What is the hidden score of each row? Scores go from 0 to 30, and 15 is about the middle. The score is a weighted sum of the row's numbers plus the product of two more (or one squared), each taken from its middle value.
[ -4.  26.  36.   2. -26. -19. -22.  -1. -30.  19.  27.   1.  21.  11.  -5.   6.  54.   1.   0. -55.  26. -46.  -8. -12.] >> 14
[ 30.  -5.  -1.  23. -16.  35.  16.   8.  19.  13.  18.  -3.  -2.  10. -20. -11. -11.  -5. -25.  14. -15. -19. -13.  17.] >> 16
[-17.  31.  30. -30. -38. -29. -40.   8.  -4.  -4.  13.  -8.  17. -25. -10. -18.  38. -12. -32. -12.  30. -14.  -3. -38.] >> 12
[-19.  24.  38.  -5.  -9. -21. -36.  -4. -27.  20.  18.  -7.  29.  23.  -7.   1.  34.  -2.  -9. -30.  38. -36.  -4. -19.] >> 21
[ 19.   3. -18.  -3. -19.  28.  18.   6.  49.  -9.  10. -12.  -7.  -9. -14. -11. -28.  -3. -29.  35. -27.  15. -18.   5.] >> 20
[  6. -22.  24.  -5.  15.  22.  -9.   6. -25.  15.  -6.  15.  -3.  30. -13.  14.  23.  12.   1. -20.  15. -23.   1.  10.] >> 13
[-15. -27. -19.   9.  29. -16.  10.  -6.  10.  28.  19. -26.  32.  16.   7.  24. -19.  -1.   2.  24.  -6.  15.   5.  16.] >> 16
[-33. -10. -27. -42. -11. -13. -24.  14.   1. -72. -39.   0. -30. -43.   9. -34. -30. -17. -34.  26.  24.  48.  12. -36.] >> 14
[-22.   9. -15.  20.   3.   6. -10.   6. -19.  -4.   0.  -3. -47.  -1.  14. -21. -24. -42.  -3. -30.  28. -44.   9. -15.] >> 14
[-15.  49.  29. -24. -31. -12. -20. -16. -20.   8.  14.  -2.  51.   2. -11.   4.  44.   8. -15. -34.  32. -36. -19. -25.] >> 27
[ 26. -15.  33.  27.  27. -16.  23. -20. -31.  51.  -2.  26. -12.  10.  62.  50.  29.  18.  43. -13. -10. -22.  39.  29.] >> 15
[ 26.  -8.  -1.  36. -21.  21.  21.  26.  20.   4.   4.   3.  -8.  15.  -7. -24.   1.  -4.  -5.  40. -11. -25.  -7.  24.] >> 12
[-16.  16. -38. -32.  -2.  22. -15.  15.  -5. -29. -11.  -4. -44. -57.   1. -31. -28. -53. -35.  17.  16.  13.  24. -40.] >> 12
[ 20. -42.  27.  25.  31. -41.  15. -35. -49.  47.  19.  17.  -9.  33.  58.  46.  38.  21.  47. -23.  -6. -15.  17.  42.] >> 19
[-19. -26. -20.  -7.  30.   1.  15.  18.   9.   3.   7. -29.  10.  29. -11.  15.   1.  12.   3.  23.   0.  15.  16.  20.] >> 17
[  1. -18.   3.  25.  17.   9. -30.  19. -11.  -3.   4.  10. -44.  18.   5. -28.  -3. -24.  17. -32.  23. -25.   8.   1.] >> 9
[-20. -14. -15.  -7.  49.  -2.   8.  12.  -1.  14.  -6. -20.  19.  16.  -2.  34.   3.  38.   0.  -9.   2.  -1.  -7.  19.] >> 17
[ 37.  20. -21.   3. -26.  58.  33.  17.  41.   7.  17.  10. -16. -35. -24. -18. -32.  -2. -54.  30. -25. -24. -22.  14.] >> 16
[ 19.   0. -44.  -7. -29.  20.  31.   8.  27.  -8.   8. -12.  -7. -28. -13. -16. -43.  -6. -41.  49. -29.  24. -15.   5.] >> 20
[-35.   0. -41. -11.   3.  -4.  -6.  15.  13. -43.   3. -26. -16. -24.  -4. -38. -32. -39.  27.  15.   5.  14.  19. -26.] >> 10
[ 26. -18.  14.   9.  15. -16.  21. -36. -24.  52.  28.  19. -13.   2.  34.  45.  16.  10.  19.  -2. -12.  -9.  16.  27.] >> 16
[ 11.  28.  -9.  21.  -6.  -5.  18. -30.  14.  12. -10.  -3.  -8. -29.  12.   4. -27.  -2.  35.  -5. -29.  21. -11.  -7.] >> 16
[-32.  17.  21. -20. -29. -24. -38.   3. -28.   5.  12. -13.  26.  13.  -3.  -5.  32. -19. -31. -15.  42. -19.  18. -30.] >> 19
[ 41.   5.   6.  48. -10.  62.  23.  17.  31.  28.  16.   8. -29.  15. -11. -16.  -3. -11.  -8.  17. -19. -36.  -3.  21.] >> 18
[-39.  35.  21.   0.   6. -22. -41.   1. -15.  23. -21. -10.  23.  -9.  -4.  22.  35.   6. -25. -29.  36. -39.  -1. -23.] >> 13
[-27.   1. -34.  -7.  35.  -3.  27.  17.  11.  -5. -12. -36.  29.  19. -10.  26. -18.  25.  -1.  22. -20.  11.   4.  16.] >> 18
[ 25.  28.  11.  43.   2.  31.  14. -33.  23.  18.  -4.   2.  -7.  15.  -7.   3. -13.   1.  55. -28. -39. -15. -20.   6.] >> 23
[-20.  -1.  -7. -24.   2.   1. -29.  12.  -8. -48. -35.  17. -54. -31.  10. -33. -31. -26. -13.   0.  14.  12.  17. -24.] >> 11
[ 20. -14.   6.   9. -12.   7.  17.  14.  32.  -6.   5.   4.   3.  19.  -4. -15.  -8.   2.  -3.  25. -16.   8.  -7.  16.] >> 11
[ 26.   1.  -3.  24.  -6.  28.  16.  10.  31.  11.  13.  11. -12.  -1. -13. -18. -21.  12. -15.  21. -25.   3. -13.  20.] >> 15
[-20. -12. -10. -17.  -3.  11. -20.  -9. -10. -14. -13.   2. -29.  -5.  -2. -14. -27. -26. -31.  13.  28. -10.   6. -14.] >> 13
[-28. -12. -42. -24.  24. -15.  26.   4.  18.  -9.  10. -42.  26.  -3.   3.  23. -25.  16. -16.  40. -10.  27.   1.  11.] >> 17
[-24.  16.  30.  -8. -13. -17. -33.  -1. -33.  14.   7.   0.  35.  17. -16.   7.  38.  -2.   3. -34.  39. -29. -15. -14.] >> 18
[-28. -16. -18. -30.  -4.  -5. -26.   1. -22. -56. -17.   8. -39. -31.  10. -42. -27. -35.  -7.  16.  26.  27.  31. -38.] >> 11
[-13.  23.  28.  -9. -24. -15. -41.  -9. -17.   1.  13.  -5.  34.  12. -22.  -7.  26.   2. -10. -33.  30. -15. -13. -25.] >> 20
[ -4.   3. -17. -24.  26.   6.  21.   3. -16.   2.   3.   2.   9.   4.  -3.  25.  16.  33. -18. -31.  -2.   0. -14.  23.] >> 16
[ 10. -31.  20.  -6.  17. -58.   4. -39. -40.  12.   2.  28.  -2. -14.  65.  43.  28.  35.  28.   3.  -6.  18.  25.  20.] >> 13
[ 33.  -1.  10.  27. -22.  44.  25.  11.  11.   4.  10.  19. -23.  15.  -5. -20.  -2.  -9. -11.  25. -12. -25.  -6.  15.] >> 18
[-15.  10. -29.  -6.  -3.  10. -24.  27.  -3. -45.   0.  -2. -40. -39. -11. -50. -19. -38. -14.  -5.  18.   9.   9. -31.] >> 9
[ 34.  19.  30.  35.  -3.  43.  -1. -30.  14.  21. -27.  32.   5.  19. -28.   2.  -3.   0.  40. -12. -32. -21. -11.   4.] >> 15
[ 27. -11.  -3.  25. -13.  27.  20.   8.  25.  11.  16.   1.  -7.  21. -12. -11. -12.  -2. -10.  23. -20. -30. -18.  18.] >> 15
[ 19. -38.  17.   7.  24. -35.  18. -29. -37.  15.  -8.  20. -23.  -9.  59.  37.  19.  24.  22.  -3.   4.  21.  38.  23.] >> 16
[  1. -24.  -8.   9.  36. -25.   2.  -5.  21.  10.   7. -13.  21.  14.  10.  23.  -2.  15.  29.   1.  -7.  39.   0.  11.] >> 17
[-25.  14.   3. -33. -22. -40. -32.  10. -11. -19.   3. -17.  26. -27.  -2.  -6.  26.   6. -21. -18.  29.  12. -13. -29.] >> 8
[-21. -24.  -7. -14.  -8.   1. -37.   9. -16. -33. -29.  17. -42. -19.   6. -29. -23. -24. -16.   6.  29.  -2.  19. -30.] >> 5
[-18. -14. -19. -22.  -4.   8. -18.  12. -20. -50. -23.  10. -42. -19.   4. -40. -17. -46.   1.   7.  23.   6.  35. -25.] >> 7
[-37.  42.  22. -41. -39. -41. -33. -32. -30. -16.   0. -12.  58. -14. -17.  22.  30.  14.  -1. -22.  21.  -1.  -8. -36.] >> 19
[-22.  51.  24. -37. -41.  -2. -23.  -9.  -5. -16. -24.   3.  31.  -6. -25.   2.  26.   4. -28.  -5.  21.  -9. -25. -37.] >> 23
[ 38.  -3. -10.  39. -19.  38.  27.  11.  31.  20.  30.  13. -19.  17. -17. -20. -23. -16. -21.  29. -18. -29.  -5.  24.] >> 15
[ -9.  31.  23. -30. -23. -25. -29. -22. -19.  -5.  14.   2.  21. -20. -15.   8.  26.   5. -15. -32.  28.  -1. -15. -24.] >> 15
[ -7.  13.  21. -16. -40. -28. -35. -13. -28.   7.  15.  -6.  23.  -3.  -3.   2.  29.  -3. -16. -24.  29. -14. -15. -26.] >> 14
[ -5.  31.  22. -15. -37.  -9. -22.  -5.  -7.  -2.   8.   8.  36.   5. -30. -11.  31.  -1. -15. -37.  32. -18. -34. -25.] >> 16
[ 19.  40.  12.  41.  -6.  27.  10.  -7.  24.  17.   9.   7.   5.   6. -14. -17.  -8.  -6.  38. -13. -26. -21. -14.  -1.] >> 20
[ 37. -21.   2.  34.  -7.  21.  21.  25.  29.  10.  30.   2. -24.   8.  -2. -23. -12.   4.   3.  13. -22.   6.   4.  27.] >> 11
[ 20.   9.  -8.   7. -13.  27.  21.  21.  32. -16. -15.   5. -14.   7. -11. -10. -20.   9.   0.  31. -25.   9.  -7.  12.] >> 13
[ 26.  -7.   3.  18. -22.  -1.  28. -11. -21. -20.  13.  19. -16.  16.   9.  -8. -13.  -1.  19.  -2. -19.  -1. -13.  27.] >> 15
[-16.   3. -23.  -1. -11.   1. -28.   8.  11. -37.  -6.  -7. -23. -37.   2. -49. -40. -52. -14.  13.  13.  24.   8. -34.] >> 12
[ 29. -42.   4.   2.   4. -35.  28. -43. -31.   4.  19.  25. -21. -10.  50.  30.   7.  15.  23.  17. -14.  36.  34.  34.] >> 19
[ 13.  -2.   5.  12.  17. -25.  16. -54. -35.  35.   8.  12. -21. -16.  47.  39.   9.   9.  20.  -4.  -7. -10.  14.  23.] >> 19
[-15.  30.  29.  -8. -38. -15. -38. -16. -26.  18.  13.   0.  43.   1.  -4.   5.  29.   5. -25. -41.  32. -19. -31. -22.] >> 22
[ -4. -10.   4.   1.  26.  13.  24.  19. -27.  15.   2.  -5.  -3.  37.  -7.  27.  13.  21. -13. -28.  10. -37.   6.  31.] >> 13
[-34.   3. -39. -16.   5.   3. -12.  -2.   9. -39. -22. -21. -42. -35.   7. -34. -42. -52. -14.  26.  18.  17.  22. -36.] >> 18
[-31.   2. -35. -30.  14. -24.  20.  21.   4. -22. -25. -20.   1. -37.  11.  15. -22.  26. -35.  22.   1.  29.  -3.   6.] >> 10
[-14.  30.  34. -18. -29. -22. -31.  -4. -14.  -5.  18.  -6.  43.   5. -18.  -2.  45.  -3.  -3. -33.  25. -12. -15. -27.] >> 15
[  0.  -8.  -8. -31.  25.   6.  -2.   6.   2.  10.   7.  -2.  20.  14. -19.  15.  23.  19.   4.  -6.   3.   7.   3.   8.] >> 17
[-14.  -7. -35. -19.   9.  29. -10.   5.   3. -12. -21.   0. -41. -27.   6. -19. -35. -34. -45.  -8.  23. -10.  10. -15.] >> 13
[ 33.  -7.  -5.  15. -12.  29.  21.   3.  21.   3.  18.  12.   0.  15. -17. -14. -15.   3.   3.   5. -20.  13. -17.  26.] >> 17
[-13.   2.  11. -21. -31. -23. -22.   7. -13.  11.  14.  -6.  31.  -3. -16.  -6.  29.  -2. -27. -18.  30.  -8.  -6. -16.] >> 9
[-38.  26.  15. -29. -19. -41. -32.  -1. -20.   3.   2. -18.  36. -16.  -2.   8.  23.  -1. -30.  -1.  32.  -5.   0. -36.] >> 14
[ 57.  12.   0.  48.   2.  51.  22.  53.  49.  60.  28.   3. -13.  31. -26.   3.  11.  30. -21. -16. -27. -53. -34.  44.] >> 8
[-20.  -6. -27.   9.  16.  -3. -21.  13. -11. -29.  -3.   2. -28.  12.  -7. -34. -10. -29.  26. -17.  23.   1.   9. -15.] >> 13
[-21.  -5. -13.  10.  20. -10.   0.  15.  18.  34.   2. -33.  24.  27.   3.  26. -18.  18. -10.   2.   0.  -1. -14.   5.] >> 14
[-23. -13. -11.   1.  -3.  -5. -25.   4.   2. -31.  12.  -6. -30. -15.   2. -35. -25. -41.  10.  -8.  17.  10.  -2. -24.] >> 7
[ -5.   6. -22.  -4.  20.  -3.  24. -15.   1.  -2.   3.  -6.  13.  -8.  -3.  17. -16.   9.  16.   5. -21.  27.   1.   5.] >> 15
[-15.  -4. -40. -10.  11.  16. -20.  -2.  19. -15.  -3. -24. -32. -43.   1. -25. -38. -51. -22.  15.  14.  20.  13. -34.] >> 11
[-10. -23.  -5.  16.  53.  17.   3.  11.  31.  28.   2. -28.  37.  45.  -4.  20.  -1.  -1.  23.  29. -11.   0.  28.   6.] >> 20
[-13. -19.  -9. -13.  34. -34.  -4.   4.   8.  29.   8. -26.  18. -18.  11.  38.  -2.  27.  -1.  -9.  -4.  52. -11.   4.] >> 4
[-31.  -9. -27. -16.  18.   7.  -1.  16.  -4. -41.   6.  -9. -16.  11. -14. -35. -19. -53.   9.  20.  20.   6.  30. -18.] >> 12
[  7. -24.   7. -17.  12. -39.  16. -27. -27.  21.  15.   4.  -1. -20.  50.  40.  16.  13.  14.  19.  -9.  23.  36.  17.] >> 11
[-47. -16. -28. -18.  22. -11. -12.   3.  -7. -40. -40. -11. -42. -23.  20. -16. -37. -22. -26.  22.  25.  15.  16. -25.] >> 18
[-19.  40.  24. -15. -44. -17. -36.  -6. -24.  -9.  -9.   6.  30.   6. -10. -11.  32.  10. -10. -38.  28. -13. -23. -31.] >> 22
[ 24.  -5.  21.  32. -21.  27.  15.   7.  16.   6.  19.  10.  -1.  32.   0. -22. -13.   3.  14.  23. -29. -22.  -7.  25.] >> 20
[ 21. -42.  18.  19.  24. -28.  16. -26. -24.  58.  37.   7.  -3.  27.  49.  52.  34.  18.   8.   7.  -3.  -9.  17.  43.] >> 25
[-17.  30.  19.  -8. -26. -27. -41.  12. -14.   7.  21.   3.  29.  13.  -9. -11.  43.   2.  -5. -43.  41. -40.  -6. -22.] >> 19
[-13. -12. -12. -10.  37.   1.  16.  30.   8.  12.   1. -20.  21.  26. -11.  27.   4.  25.  -6.   3.  -1.  10. -10.  27.] >> 11
[ 43. -20.  19.  49.   4.  14.  12.  21.  22.  20.  11.  14.  -3.  26.  -1. -10.  19.  27.  28.  -9. -21. -23. -17.  40.] >> 11
[ 15. -15.  -2. -20.   8. -19.  38. -48. -11.   7.  -1.  13. -27. -47.  45.  52. -23.  10.   0.  25. -25.  49.  21.  15.] >> 9
[ -3.  -3.  39.   4. -28.  -1. -35.   3. -18.  16.  32.  -4.  16.  30.  -9. -22.  35. -10. -17. -19.  42. -43.  -8. -14.] >> 27
[ 15. -11.  -5.  20. -13.   5.  21.  13.  28.  -4.   2.   2. -14.  -5.  16. -19. -14.  12.  -4.  35. -21.   1.  -4.  12.] >> 16
[ 19.  29.   2.  24.  -7.   4.   5. -18.  27.   1.  -3.   5.  -2. -27.   1.  -3. -17.  -8.  26.  -5. -31.  11.  -4. -12.] >> 17
[ 33. -19.  -7.  34.   7.  22.  17.  42.  37.  -9.  -1.   2. -27.  15.   2. -29.  -5.  17.  -4.  26. -19. -11.  -8.  24.] >> 10
[-32. -30. -17. -20.   3.  -8. -25.   3. -16. -27.  -5.  10. -20. -20.   3. -31. -30. -39. -14.  -1.  24.  16.  10. -27.] >> 4
[ -4. -15. -17. -42.  25. -27.  11.   4. -16. -21.   4. -14.  17. -12.   4.  16.  10.  37.  -1.  -6.   5.  49.  12.  13.] >> 18
[-25.  46.  18. -27. -31. -10. -29.  -1.   9. -17. -10.  -9.  18. -13. -17. -21.  15. -13. -19. -24.  28. -12.  -6. -43.] >> 22
[ 34.  -5. -33.  -1. -29.  36.  27.  12.  46. -29.  -4.   7. -14. -28. -18. -36. -31. -15. -39.  63. -33.  39.   3.  -4.] >> 26
[ -1. -21. -12.   5.  30.  22.  18.  17.  -5.  17.  21. -16.  19.  56. -19.  12.   3.  -2.   4.  10.   2. -35.   4.  28.] >> 21
[-27.   7.  26. -24. -51. -24. -43.   6. -21. -10.   9.  -1.  31.  23. -12. -28.  32. -18. -29. -17.  49. -38.  -7. -26.] >> 16
[  7.  -4.  13. -14.  -5. -33.  13. -42. -26.  18.  -3.  10. -13. -29.  45.  44.   1.  26.  -4.  22.  -6.  15.  16.  11.] >> 14
[-16.  29.  31. -21. -20.  -9. -36. -13. -15.  10.  -2.  -3.  38.  14. -15.   9.  36.  11. -14. -30.  24. -25. -26. -19.] >> 19
[ 27.  34.  30.  34.  -7.  38.   2. -42.   3.  15. -17.  25.  -1.  15. -20.  -3.   6. -10.  54.  -7. -16. -35.   7.   3.] >> 24
[ 56.  -7.  21.  52.  -7.  32.   7.   9.  17.  45.  24.  21.  -5.  53.  -8.   1.   3.  27.  14. -13. -23. -25. -43.  40.] >> 24
[-13.   0. -16.   2.   8.  20. -22.  15.  13. -13. -18.   3. -32.  -9.  -9. -31. -20. -40.  -8.  -6.  14. -12.   9. -25.] >> 9
[ 30. -18.  -2.  30.  14.  30.   8.  10.  31.  22.   1.   9. -13.  24.  -5. -10.  -5.   3.  14.  12. -15. -19.  -3.  17.] >> 13
[-17.  12.  30. -10. -30. -26. -43.   3. -14.  -6.   5.   7.  18.   8. -16. -20.  25. -13. -28. -20.  34. -16. -20. -32.] >> 12
[ 40.  19.  20.  45.  -9.  35.  17. -23.   6.  20. -16.  28.  -5.  21.  -6.  10.  -2.  10.  40. -11. -31. -30.  -8.  11.] >> 18
[ 23. -31.  30.  27.  18. -23.  20. -27. -32.  45.   8.  36. -20.  15.  66.  38.  31.   6.  33.  -1.  -8. -18.  36.  35.] >> 14
[ 10. -19.   3.  16. -32.   1.   6.   9.  23. -14.  -1.   9.  -7.   6.   0. -30. -11.  -7.  -8.  29.  -9.  11.  -6.   9.] >> 13
[-24. -30.  -1.   7.  14.   2.  -1.  13.  23.  18.  -5. -18.  22.  22.  -3.  13. -20.   5.  -4.  46.   0.  15.  16.   6.] >> 14
[-25.  -9. -30. -38.   9. -11.  22.  16.   3. -27.  -9. -21. -10. -28.   0.  13. -28.  12. -36.  20.   1.  31.  -6.   2.] >> 9
[-22. -17. -18.  -9.  38.  -2.  26.  29.  22.   4. -10. -33.  16.   6.  -2.  24.  -3.  23.  -6.  31. -16.  13.  13.  17.] >> 9
[-21. -10. -29. -23.  35.  22.  34.   0.   8. -25. -20. -13.   2.  19. -16.  11. -14.   9.   7.  31. -12.  20.  15.  10.] >> 20
[ 25.  39.  12.  23. -10.  10.  19. -27.  11.  -4. -26.  23.  -5. -26.  -8.  -2. -14.  -1.  53. -14. -47.   6. -15.  -7.] >> 21
[-26. -15. -14. -15.  -7.   0. -27.  27.   5. -37. -18. -12. -19. -13.  -4. -32. -15. -26. -14.  10.   9.  23.   7. -30.] >> 15
[ 26.  42.  16.  26.   2.  24.  17. -37.  18. -19. -23.  20.  -7.   2. -13.  -7. -16.   1.  61. -12. -40.   4. -25.  -3.] >> 22
[-21.  28.  26. -12.  -7. -20. -24.   4. -14.  21.  -6.  -4.  33.  11. -18.   6.  51.  12. -12. -26.  32. -24.  -3. -18.] >> 15
[-14.   6.  21. -26. -33. -24. -31.   0. -22.   5.   6. -12.  30.   2. -14.  11.  31.   6. -36. -36.  40.  -9. -21. -17.] >> 11
[-14.   9. -20.  -1.  -8.  -5.  -6.   8.  -8. -32.  -3.  -2. -32. -26.  -3. -24. -36. -30. -11.  -9.  10.  15.  -1. -17.] >> 11
[-25.  31.   3. -57. -26. -48. -31.  -7.  -2.  -7.   6. -21.  44. -42. -20.   4.  27.   3. -31. -11.  18.  15. -10. -39.] >> 10
[-35.  34.  11. -38. -35. -34. -38.   0. -20. -22.  -2.  -7.  39. -22. -17. -12.  20. -11. -12.  -6.  28.   8.  -4. -34.] >> 10
[-31.  -1. -36. -23. -11.  -1.  -7.  12.   3. -57. -25. -12. -40. -46.  10. -32. -45. -38. -14.  25.   2.  32.  20. -37.] >> 26
[-19.   0. -24.  -4.   0.  24.   1.   6. -21. -29. -10.   0. -42.  -5.   4. -36. -23. -46.  -6. -11.  15. -19.  11. -19.] >> 21
[ 17.  24.   7.  27.   1.  31.  18. -24.  13.  11. -11.  13.   4.   9.  -3.   3. -18.   0.  41.  -9. -36.  -4.  -6.   3.] >> 22
[-25. -11. -21. -47.  -3.   3. -39.  14.   8. -53. -26.  -7. -18. -53. -10. -39. -21. -31. -32.  12.  18.  55.  12. -44.] >> 9
[-27.  22.  21. -11. -30. -30. -50.   4. -15.  -1.  -1. -12.  25.   6. -12.  -8.  28.   3. -14. -32.  32. -17. -11. -30.] >> 14
[-28.  12. -42. -21.  31. -13.  37.  12.  -1.  -6.  -8. -29.  27.  -1.  -8.  28. -23.  24.   1.   2. -16.   6.   4.  20.] >> 13
[ 26. -24. -20.  23.  -6. -12.  12.  21.  33.  -8.   8.   1. -33.  -7.  18. -13. -25.  22. -15.  25. -25.  15. -16.  24.] >> 8
[-15. -10.  -1.  -3.  27.  12.   0.  26.  18.   7.  -8. -21.  25.  22. -11.   9.  -4.  22.  -4.  16.   7. -10.   0.   7.] >> 18
[-20.  39.  20. -27. -26. -24. -29. -19. -24.  -3.  -6.   9.  27. -24.  -4.   1.  20.  -6. -15. -18.  19.  -9. -20. -39.] >> 16
[ 40. -12. -17.  19.  11.  48.  42.  18.  45.  -7.  -4.  19. -13.  -8.  -5.  -7.  -7.  19.   6.  22. -37.  20.  -6.  23.] >> 13
[-26. -22. -11.   2.  -2.  -4. -15.   7.  -6. -18.  -5.  -2. -22.  -3.  -2. -15. -18. -19.   3. -15.  12.  -6.   0.  -7.] >> 7
[-38.   1. -36. -12.  -5.  -9. -15.  10.  -8. -41. -22. -11. -39. -22.   8. -36. -47. -43. -15.  16.  17.   7.   7. -21.] >> 15
[-28. -13. -35. -40. -19. -20. -29.   1. -10. -57. -13.  -4. -30. -48.   8. -32. -20. -26. -35.   5.  20.  26.  16. -35.] >> 18
[-37.  36.  27. -36. -18. -12. -25.   5. -22. -13. -10.   0.  39.  -7. -18.  11.  29.   1. -21. -14.  27.  -2.  -5. -36.] >> 15
[-19. -30. -16.  -3.  31.  -8.  -7.  12.  -2.   2.   3. -20.  22.  21. -11.   8.   2.  20.   5.   8.  -4.  23.   4.  13.] >> 13
[-20.  36.  26. -20. -29.  -9. -44.   1.  -4.  -1. -12.  -5.  50.   6. -31. -12.  33.  -2. -13. -25.  33. -20.  -3. -31.] >> 16
[ 41. -22.   9.  45.  -3.  25.   9.  39.  22.  28.  19.   2. -16.  21.   4. -19.   4.  15. -14.  -7. -19. -22. -24.  33.] >> 8
[  2.  -6.  -1.  17.  24.   0.  12.  14.  10.  34.  36. -10.  21.  33. -10.  17.  16.  19.  22. -16.  -3. -20.  -7.  29.] >> 28
[-12.  15.  31.   2. -26. -19. -40.   0. -25.  13.  16.   4.  34.  20.  -9. -14.  38. -17. -10. -36.  36. -43.  -7. -17.] >> 14
[-26.  16.  12. -19. -43. -36. -34.   1. -14. -15.  12.  -8.  27. -12. -18. -16.  24. -15. -19.  -7.  18.   2.  -4. -33.] >> 17
[ 24.  28.   2.  30.   3.  14.  18. -30.  15.  22. -14.   9.  10.  -1.  -6.  19. -19.   5.  46. -24. -35.   2. -26.   6.] >> 13
[-12. -38.  -6. -25.  28.   2.   8.   6. -16.  -6.  -7.  -7.  16.  28. -11.  10.  15.   9.  -8.  14.  16.  13.  15.  14.] >> 17
[ 12. -10. -18.   4. -12.  -6.  33.  18.  26.   3.   1. -10.  -4. -17.   1.  -8. -19.  20. -19.  21. -24.  26. -14.  21.] >> 11
[-21. -12. -23.  -9.  18.   9. -18.   1.   0. -13. -10. -13. -21. -29.   1.  -8. -30. -26.   0.  -9.   0.  26.   6. -16.] >> 7
[-36.  -1. -42. -27.  -7.   8. -12.   0.   6. -39.  -3. -15. -18. -40.  -7. -28. -42. -44. -33.  24.  20.  17.  13. -31.] >> 14
